(in the rows, 128 means zero)
A single turn carries every row of the set below to another of its rows. Some are shown first; where does it send the rows asked next?
nedun: [126 101 127 152 124 145  86 139 147 134 117 110 124 123 107 112  90 122
 144 150  93]
Sive: [122  80 117 118 110 125 120 164 141 147 122 131 110 114 103 115 107 115
 113 135 105]
vafo: [121  74 125 161 129 122 110 134 149 105 139  72 122 138 110 142 106 106
 146 113  97]
Fuluz: [118  60 113 131 140 104 123 153 131 125 134 147 120  96 111 126 112 117
 121 138 100]
piru: [108  72 125 164 133 121 100 136 156  96 136  82 122 140 109 127 108 103
 149 115  94]
rumaf: [133  86 127 159 152 121 100 123 129 123 130 113 130 101 109 140  94 129
 150 154  97]
ragud: [116  96 117 171 113 124 107 166 139 121 116 100 135 131 111 125 144 128
 134 108 113]
nak: [117  80 107 163 147 104 109 155 137 110 124 113 134 115 122 134 141 130
 141 100 110]
Sekon: [119  95 104 142 128 119 105 160 151 127 113 104 119 130 120 122 130 127
 138  90 113]
gopit: [133  86 127 153 154 120 100 123 131 125 132 113 126 103 110 140  93 129
 151 151  99]
dedev: [117  88 124 157 124 140  98 127 144 103 136 120 131 146 111 111 153 104
 117 132 105]
Kefet: [129 101 123 156 125 146  87 141 146 134 114 111 130 122 109 113  93 120
 142 148  88]
tur: [146  82 114 147 137 130 120 119 126 112 142 106 134 135 122 143 145 114
 114 123 109]
rilon: [119  81 127 137  98 130 121 167 134 145 124 128 117 115  95 117 114 117
 113 147 106]
Sesuz: [135  87 131 146 129 128 120 114 127 117 147 103 124 137 109 146 146 118
 117 132 120]
vel: [113  89 139 122 120 133 120 169 138 137 130 126 110 119 116 113 108 101
 109 144  98]
finav: [117  75 137 125 149 111 128 158 126 123 143 135 113 100 123 132 112 104
 115 145  98]
tiz: [135  85 124 157 155 122 100 125 130 124 130 115 131 102 114 139  93 128
 150 149  95]
fim: [122  74 125 159 129 122 110 133 150 106 138  72 122 139 111 141 106 107
 146 113  97]
fode: [117  74 136 138 145 112 129 161 120 119 142 135 123  99 123 132 115 105
 112 149  94]
fugut: [121  87 131 126 123 133 119 174 136 135 128 127 118 117 123 111 108  99
 106 141  89]
tenoz: [129 100 121 148 128 144  86 139 150 134 114 111 126 122 109 112  90 120
 145 147  90]
Pera: [130  75 111 135 107 128 122 172 137 141 121 132 126 113 108 114 110 115
 109 136  95]
Ruli: [108  73 125 161 132 122 100 134 157  97 137  82 120 139 108 129 109 102
 149 116  93]
kavot: [108  66 127 134 133 103 123 148 130 127 139 144 110  97  98 129 116 120
 125 148 112]
dupi: [121  74 126 160 129 122 109 134 149 105 139  73 122 139 109 142 105 107
 146 114  97]
tonop: [104 101 129 148 114 120 104 154 148 131 121  99 109 133 101 127 136 130
 143 108 128]
viruk: [139  87 118 128 140 127 119 110 134 118 142 106 117 135 118 143 140 115
 119 118 117]
buso: [115  62 122 150 131 108 125 157 123 123 136 145 128  97 104 129 120 119
 117 150 102]
sozib: [102  88 130 171 130 105 109 149 131 113 130 109 124 119 103 140 146 132
 144 117 126]
ges: [112  77 146 134 143 113 128 158 121 123 144 134 115 100 117 133 115 105
 117 153 102]
tufin: [115  89 141 134 115 135 121 175 133 134 132 125 118 118 117 114 112 100
 105 150  95]
pateb: [122  88 110 139 135 138  97 123 152 105 133 124 125 145 120 108 145 103
 118 119 102]
tagu: [104  87 118 142 146 101 107 142 145 117 127 111 108 117 111 135 135 131
 149 101 126]
rubiz: [112  92 126 137 129 137  96 118 153 108 138 121 114 147 107 112 147 105
 122 129 112]
rulam: [109  73 126 164 132 122 100 135 155  96 138  83 122 140 107 129 110 103
 148 116  93]

viruk moves to pateb
rumaf moves to nedun
Now find these:
nak moves to ragud
tufin moves to ges
buso moves to rilon

